The rows of Y fall into 4 groups, and each row is roughly a mix of its group's hidden directions; one row fits no group.
Y (123 x 11):
6	18	-4	-25	10	11	29	21	-62	-1	-8
1	1	-43	-30	-31	26	5	8	14	38	-17
18	-6	16	-14	42	22	23	-28	-36	27	-1
27	10	-12	50	-15	-16	17	-34	12	29	4
29	-12	-10	4	0	1	-12	-33	-61	4	-17
46	39	-10	-25	-23	-1	-7	36	-1	15	3
7	23	-8	-11	3	15	-18	33	13	25	56
14	-24	-17	-9	-26	-10	-19	-55	-14	-28	10
-6	24	25	-29	11	4	-21	-41	-6	16	-42
27	10	12	51	4	-42	-22	-14	-5	4	18
29	36	1	52	-15	-1	-21	-3	-6	-27	-14
11	36	29	13	17	-18	53	-4	2	19	12
9	-6	-26	-40	1	-11	-14	-20	55	-6	-12
23	-14	18	9	-10	-4	-7	17	-30	25	-57
2	-14	-1	-42	16	-31	-7	-4	-54	9	12
-7	28	45	-16	21	-6	44	1	26	13	5
50	45	-11	11	5	-16	5	9	34	1	-10
12	44	-10	-1	23	-31	-1	27	6	42	14
3	-29	44	23	2	9	11	9	-42	-30	12
39	-32	-14	0	-3	11	44	-38	7	2	-9
-1	-15	25	1	-22	-20	-51	7	-17	41	8
23	-18	-25	-12	-1	-34	54	23	6	-10	2
-2	-28	38	-16	-2	-6	55	7	22	15	-13
6	22	-2	33	-18	2	49	13	-37	13	19
-14	8	24	11	8	22	33	-13	58	3	-19
-19	31	10	18	-28	-18	-22	51	11	-15	-12
-16	-1	23	-31	26	22	5	-10	48	-6	-32
-14	-40	-27	11	13	-9	50	8	10	10	27
13	34	13	-14	8	24	-2	48	-10	-38	-17
-34	-42	-19	-26	-18	14	-13	-37	16	-8	-10
-3	-17	-28	7	-58	5	4	-12	-1	8	42
28	-9	23	24	-15	-34	5	0	-29	-29	-37
-14	-3	6	-40	29	-34	6	-17	25	-40	-3
-15	31	38	-15	33	-14	24	-8	-15	-35	14
-49	-35	-7	11	8	3	-20	-9	24	-27	27
6	17	36	-16	45	10	20	-22	-39	1	2
-15	14	28	13	33	22	11	-47	-17	17	-25
-20	-29	-20	24	-51	9	-26	12	-2	-5	26
-14	8	5	40	-48	11	6	27	16	0	33
-4	0	-11	57	-43	11	-2	9	21	-2	22
1	13	-12	7	36	38	0	24	5	52	8
-3	0	46	31	-5	-8	-47	-14	-26	-9	-10
-13	-1	-38	16	-27	10	13	-42	19	36	-11
-9	7	16	30	2	18	37	-19	53	7	-13
48	14	21	29	-8	-22	10	31	-31	-3	8
8	20	-46	-30	-16	25	6	28	31	-8	14
15	16	11	37	-9	23	50	11	-27	21	1
13	28	12	-43	43	11	6	11	-7	-10	-35
28	-35	-4	-14	30	23	0	-35	-5	31	-23
15	-27	-27	-6	-1	-1	28	-48	-27	-7	29
-29	-16	-1	-24	-2	50	36	2	-6	-6	-30
-3	36	4	20	6	-23	6	26	-53	-25	-7
34	6	-2	27	-23	-13	-1	39	-9	-45	8
-22	45	0	22	-16	-7	-17	51	-3	-8	10
2	41	46	-24	17	-13	18	24	20	5	15
39	24	-9	39	24	-23	-18	-20	27	-2	-11
20	-16	5	40	-40	-7	-25	34	-24	6	9
27	13	-10	-12	22	-46	-5	-3	38	31	16
-13	24	8	-4	-8	-5	-59	5	34	-26	-10
0	4	-52	-5	-28	40	20	11	17	-4	-18
34	-9	-10	-10	-5	7	49	-20	42	17	-7
-37	-39	-11	-41	-3	20	23	-13	3	23	2
1	-31	2	-13	-59	2	-8	-32	18	1	19
4	23	-29	-20	-29	26	-35	30	24	-11	17
-23	23	30	-13	17	-19	35	-4	1	-40	28
14	29	-20	-59	-15	-2	-19	11	25	-4	-12
3	7	-2	-26	32	34	2	-4	20	-17	-52
4	2	3	10	34	19	24	40	3	46	-20
-6	25	14	-5	58	28	-1	20	13	28	-3
-17	-26	28	-19	31	-30	-3	19	-23	18	34
-5	-18	-5	-26	0	-24	12	-5	-63	15	19
24	47	33	-19	5	-10	-42	5	-4	-15	3
-16	24	-43	20	4	14	4	24	3	10	49
-27	34	50	-7	-8	4	9	35	19	5	12
-5	0	-29	26	-30	42	22	20	-34	-9	-9
21	54	23	-5	24	0	35	23	-10	1	-4
-19	5	35	-26	-13	-13	-10	-23	40	-38	12
23	3	-34	-7	25	15	4	-6	-47	-11	-39
35	46	-22	-6	1	-7	-14	8	41	-13	-21
5	21	30	7	7	16	22	23	-49	35	-3
23	-15	-21	15	-21	-2	19	-49	40	11	-9
39	-4	12	10	-11	-32	31	3	-32	5	-38
12	-13	-15	33	13	0	-13	-40	47	-1	-25
16	-9	-30	12	-16	-3	15	49	12	-14	42
-31	-40	-22	37	5	22	37	-14	0	3	0
12	-4	-23	66	-23	0	-4	-16	23	1	6
14	14	-1	8	10	-18	47	-7	-53	18	11
24	28	17	11	-2	17	-14	29	-10	-54	-18
12	31	21	13	15	-12	-36	36	-22	-36	1
-35	-42	11	-47	7	12	-9	-18	19	0	-13
23	-9	-9	-9	51	28	-15	-28	-14	27	-16
-23	-32	37	5	16	-12	-8	13	-45	-4	28
-13	-5	-38	-13	-32	33	-22	19	18	34	14
7	4	17	20	-30	8	-29	-16	-25	-10	-53
2	14	-13	26	-17	17	0	48	-22	45	-1
-19	-4	18	16	20	17	18	-49	-17	10	-40
-31	-28	7	-18	17	-34	-48	-6	-8	-4	21
-27	9	9	3	-10	-14	9	43	56	-12	0
-29	-20	41	29	25	-15	-22	-27	-12	-17	9
-15	6	12	-33	-13	3	21	32	-52	4	22
15	-27	-14	2	-19	-6	-12	-49	40	-23	-13
28	53	16	35	1	-16	16	21	7	3	19
-3	28	51	-11	36	9	23	9	-27	10	-6
41	17	12	-21	4	-47	10	24	-2	-30	2
5	-20	-29	19	-35	15	-9	32	18	44	-8
-11	10	-40	-21	-17	46	-1	8	21	34	7
-47	-10	7	-20	16	12	-24	-45	17	-2	-19
9	44	-10	-51	3	17	-7	-14	17	-1	-29
-14	-22	-32	-31	-6	-2	9	14	22	46	28
-2	3	-7	-11	71	1	9	-8	26	-15	-7
29	38	-10	-13	9	-17	-34	15	34	-28	-14
27	24	-26	-11	-15	14	-4	-11	47	-25	-31
-10	12	2	-56	28	-10	9	-26	16	33	-7
4	-7	-16	10	-55	-26	-23	-14	-21	-33	1
32	11	-3	-16	-10	36	36	9	27	-28	-27
-14	49	10	16	-5	14	-11	37	-31	16	21
-11	11	23	23	-37	-18	-1	23	18	9	50
-11	-36	0	11	-31	35	7	-34	-3	-33	-18
2	16	28	1	27	-8	47	10	-47	0	-3
11	32	20	13	19	-20	-37	37	-23	-25	7
26	35	5	-32	26	-14	-12	41	19	-17	-4
11	8	-30	31	-29	12	8	22	-52	-4	11
-7	3	-18	4	14	-1	54	-7	-21	-5	49

Which two rows in each list fit none of the groups? Every other row fits one group, some only roughly. Give them in the order they come.
  * k_867: 41	33	13	18	-5	-6	-8	37	-13	-18	33
  * k_309: -16	22	-2	-27	19	-11	-57	23	22	11	1
  * k_80: 3	25	-40	-5	-20	40	-8	26	25	-25	12
  * k_2: -12	2	-18	52	-20	-12	-11	-38	-15	30	4
  * k_351: 21	11	13	-27	32	-35	40	-20	-6	-13	-22
  * k_315: 24	6	20	10	9	22	-13	5	-43	40	-33
  * k_851: 7	39	-22	-25	-7	31	-6	22	21	-25	-33
  * k_479: -7	-4	40	-9	-48	-18	8	-18	-30	-26	9
  * k_344: 24	15	48	12	13	-8	15	19	-40	25	11
  * k_502: 4	3	-26	-10	-9	-12	-9	32	23	-59	18
  * k_137: -35	-18	24	-53	3	23	-2	17	23	-3	-6
  * k_528: -21	24	12	-18	48	-5	0	-9	35	-37	1
  * k_995: -40	-15	9	21	40	13	20	-35	1	21	15
  * k_753: -26	32	-39	-12	-17	20	-37	1	11	-10	-29
  * k_644: -6	-3	8	-1	-27	-19	56	-5	-26	-16	32
 : k_309; k_344
  * k_290: 15	-22	-55	7	33	22	-8	-14	-1	27	2
  * k_871: 0	-34	22	-3	49	-6	29	-19	-19	8	26
  * k_485: 22	13	-4	37	-16	18	23	0	-15	-38	-40
  * k_686: 14	-12	-12	5	7	-20	-61	-17	35	-11	-6
  * k_910: -22	-28	14	-25	35	-36	13	-19	8	29	18
  * k_988: 4	-10	11	-4	-10	-21	-33	29	0	36	49
  * k_208: -43	-14	1	-10	15	-1	10	13	-39	42	22
  * k_939: -30	-30	21	5	15	-18	-30	1	3	14	49
  * k_97: 30	-28	35	39	-6	-4	36	-20	-10	4	10
  * k_59: -7	-1	-43	3	-7	18	-43	-14	34	-2	29
  * k_55: 0	-20	28	-25	-4	-31	-30	-34	20	-33	8
 : k_871; k_55
  * k_629: -5	29	26	-26	-16	-1	-3	53	-7	-3	32
  * k_668: 8	13	63	-20	9	10	3	-6	-24	4	-30
  * k_954: 9	-18	38	-24	26	1	48	-28	-9	7	-8
  * k_531: 14	20	53	20	10	-3	-32	1	-27	25	11
  * k_593: 19	-10	-6	2	-25	1	6	24	-19	65	10
  * k_814: 6	-5	54	-18	14	12	-19	-6	3	18	-45
  * k_841: -28	-41	8	18	-24	-3	-25	-28	-12	1	-36
  * k_303: 10	0	-30	7	19	26	-58	-11	15	18	-16
  * k_47: -13	2	-26	-40	6	-11	-3	11	40	-40	20
  * k_412: 5	-10	7	9	6	7	0	-68	16	5	-35
  * k_777: 7	56	-6	10	17	-20	-29	37	-9	8	3
  * k_490: 40	12	-20	0	-31	-12	10	38	0	-38	-12
  * k_340: -7	19	-24	-44	14	4	-23	-37	26	26	-8
  * k_930: -27	8	-35	-17	13	50	17	-19	28	-4	-1
  * k_302: 6	-11	7	43	-8	-38	3	-30	30	17	27
 : k_412; k_340
  * k_335: 2	-41	-29	8	5	-8	-41	-38	18	-4	-17
  * k_92: -11	-35	9	-16	18	-30	22	0	-9	51	18
  * k_234: 22	24	2	-16	40	9	-5	-37	40	-4	19
  * k_911: -4	10	-3	25	-47	-8	10	46	-29	16	-2
  * k_203: 10	16	-14	14	-34	29	-35	37	3	-29	15
  * k_860: -25	-15	18	-51	-13	-8	-37	20	2	1	26
  * k_759: 15	46	-12	13	9	-27	13	13	-34	-6	37
  * k_960: -15	21	-7	-39	18	-1	-18	8	37	-32	33
  * k_586: 9	18	-9	20	-44	-5	-41	16	-31	0	-27
  * k_665: 24	12	-30	36	-1	22	-31	4	26	-20	-30
  * k_590: -15	-7	41	-23	-10	-20	34	-11	21	-41	6
  * k_620: -21	-10	-33	-11	-2	16	33	-26	17	-26	-40
 : k_234; k_759
  * k_251: 14	-1	2	7	-45	0	-55	-2	-17	6	-29
  * k_949: 32	7	37	28	21	-33	11	20	-22	2	26
  * k_843: 10	-17	34	-23	18	4	52	26	-14	11	16
  * k_162: -24	-6	-17	-5	11	-6	-44	38	-9	-7	42
  * k_287: -6	-6	-49	-19	-22	19	11	14	28	-38	-13
  * k_493: 8	-39	18	-17	10	-14	50	-35	0	-14	-1
  * k_248: 23	-42	-28	-2	-34	-15	-37	-14	11	16	-1
  * k_840: 29	26	-24	-14	0	7	39	3	29	40	-10
  * k_322: 3	-5	-33	58	-26	29	16	-5	-1	-3	-11
  * k_647: 15	-47	-8	-20	-20	4	-11	-31	35	14	-24
  * k_183: 7	-12	31	-27	-2	-60	-26	-3	-11	-5	-8
  * k_615: -39	-21	-9	-43	17	-25	-16	1	8	33	17
  * k_652: 0	3	-40	26	-24	11	-35	35	14	25	-13
 : k_162; k_248
  * k_84: -5	-18	5	-13	-16	-37	-52	5	3	3	39
  * k_206: 4	-21	-11	39	-35	17	8	-49	6	-10	-15
  * k_637: 52	29	-41	9	4	-18	5	22	-7	-5	8
  * k_65: 27	-15	33	-10	18	8	4	-16	-44	18	-37
  * k_507: 7	6	-51	33	-32	-2	-29	27	-7	-2	-3
  * k_333: -4	24	8	21	-36	-26	19	31	-37	-24	9
  * k_835: 24	-5	10	10	9	-7	-14	-42	-49	24	-24
  * k_776: -3	22	-19	30	-38	-15	0	40	-37	1	-5
  * k_625: -15	-21	11	56	-14	24	-9	-12	-32	6	-21
  * k_617: -22	33	19	7	0	17	22	46	5	29	26
  * k_486: 7	-21	-40	-6	37	-5	3	-41	15	-26	14
  * k_866: -2	-26	-30	0	11	29	26	-21	28	22	39
 : k_637; k_835
  * k_697: -33	-39	-11	-1	22	-15	22	-7	10	31	36
  * k_62: 21	-21	-21	15	12	-25	-54	-28	20	-6	-6
  * k_810: 7	8	8	17	-38	-13	17	11	-62	-1	2
  * k_569: -12	-2	5	-9	-34	18	48	21	-34	-15	23
  * k_544: -16	-35	3	-24	-12	7	-13	-43	7	-37	27
  * k_917: -28	-19	15	3	-26	11	-24	2	58	-4	14
  * k_900: -1	20	36	-54	25	-22	4	17	-15	5	12
  * k_472: -35	18	-22	22	-25	33	-20	2	-35	-10	-21
  * k_354: 50	-22	15	-2	11	-25	23	-18	37	-8	12
  * k_998: -26	21	-9	-25	0	20	-40	28	-10	-35	-21
  * k_764: -25	-42	-5	-37	-17	-14	-42	2	-7	-6	16
 : k_569; k_544
  * k_295: 10	8	8	40	10	35	19	20	-32	36	-14
  * k_138: 43	30	-12	-13	2	-3	47	2	-8	-10	-30
  * k_403: 14	11	37	-16	16	-31	0	-32	-21	4	-42
  * k_600: -38	-14	-22	0	-12	-16	-51	-37	1	1	0
  * k_729: 48	16	21	54	-9	-11	12	-9	-3	-7	5
  * k_180: -30	-32	19	39	14	6	1	-22	-20	35	14
  * k_480: -11	-10	-34	-51	-8	-3	23	-6	33	-13	-22
  * k_858: -3	-27	4	-5	16	12	14	-67	22	2	-10
  * k_983: -17	-11	-29	6	6	14	15	25	57	22	18
  * k_396: 15	-29	-53	5	30	10	-18	-14	27	12	-12
  * k_371: 16	14	25	5	18	-30	7	-1	-3	-63	-4
 : k_295; k_858
  * k_229: 26	23	43	19	12	-18	-25	18	-23	6	31
  * k_363: 35	-8	20	-21	18	-35	34	-17	24	24	-11
  * k_296: 1	12	34	39	41	13	13	-16	-27	15	18
  * k_933: 26	-10	21	46	-2	-16	35	-9	-15	26	25
  * k_779: -23	-34	28	34	-4	-5	-26	-15	-28	32	10
  * k_185: -22	15	-4	-23	27	-38	-50	15	3	11	11
  * k_297: 13	-27	19	-21	48	-15	-4	-21	-29	-29	7
  * k_868: 5	-5	27	-15	-8	8	44	-31	-37	12	31
  * k_184: 37	7	12	27	-7	-11	-29	-11	14	-52	-11
  * k_694: -8	-1	29	-57	21	-29	-23	3	7	7	17
  * k_9: 25	-46	-41	5	-27	6	-4	-19	-16	21	-9
 : k_363; k_297
  * k_40: -20	-17	-5	9	-27	26	-31	-22	-7	-47	-22
  * k_635: 0	-21	-27	-20	21	17	-10	-43	38	-6	25
  * k_959: 6	-4	-15	-15	-13	-9	-57	-32	15	-32	-12
  * k_453: 6	23	-5	-29	19	10	7	47	-4	22	41
  * k_526: 3	-1	-32	3	-13	-2	16	33	23	-56	13
  * k_970: -9	10	5	-18	20	47	28	3	13	-14	-46
  * k_582: 19	-11	29	-22	35	23	-14	-3	11	33	-38
  * k_536: -12	-32	-7	-34	24	-41	29	-18	9	-14	-16
  * k_205: 31	40	-13	13	7	25	41	-6	-8	-23	-23
  * k_16: -2	24	-1	-18	35	3	30	-12	-28	49	2
 : k_453; k_16
  * k_942: 28	-15	-29	3	39	12	26	-7	-39	26	-3
  * k_604: 15	-56	29	-5	4	-7	14	-26	6	-33	9
  * k_897: -19	-12	33	-21	46	-24	5	-17	23	25	-14
  * k_41: 15	8	-35	21	4	23	-54	6	-19	20	-13
  * k_329: 24	-1	-47	-35	-14	-8	-6	9	-2	41	-17
  * k_449: 14	-6	-40	-46	-26	-13	6	23	27	-10	-14
  * k_284: -22	-18	-22	14	-38	43	-38	6	8	9	-4
  * k_32: -21	-18	-13	38	-21	37	-30	13	-2	15	30
  * k_182: 23	34	-7	2	14	-45	-42	7	24	-6	5
  * k_482: 18	-24	-34	10	-54	-9	-22	-16	-21	-10	-1
 : k_897; k_329
  * k_433: -48	-15	-10	-45	13	-5	-37	11	-6	4	5
  * k_127: 24	1	-27	12	-10	-23	-62	10	-12	-12	13
  * k_741: 5	-44	10	32	-17	-15	2	-51	6	-1	14
  * k_956: -11	27	34	-1	-3	21	13	43	2	40	19
  * k_978: 9	36	-27	12	-10	-19	-49	-8	22	-23	-11
  * k_321: -12	5	-20	47	-8	52	6	3	3	-27	-5
  * k_157: -4	9	59	-7	-8	-18	35	19	-15	-1	-22
  * k_314: 12	12	-21	28	12	38	10	-8	27	-16	-46
  * k_811: 29	29	-8	-30	28	-30	-25	18	3	-21	-24
  * k_650: 16	-38	9	35	-22	10	38	-37	7	-1	1
  * k_261: -18	12	-47	22	-14	34	5	29	20	-23	-8
  * k_688: -47	2	-10	-21	3	10	14	19	-33	42	11
 : k_811; k_261
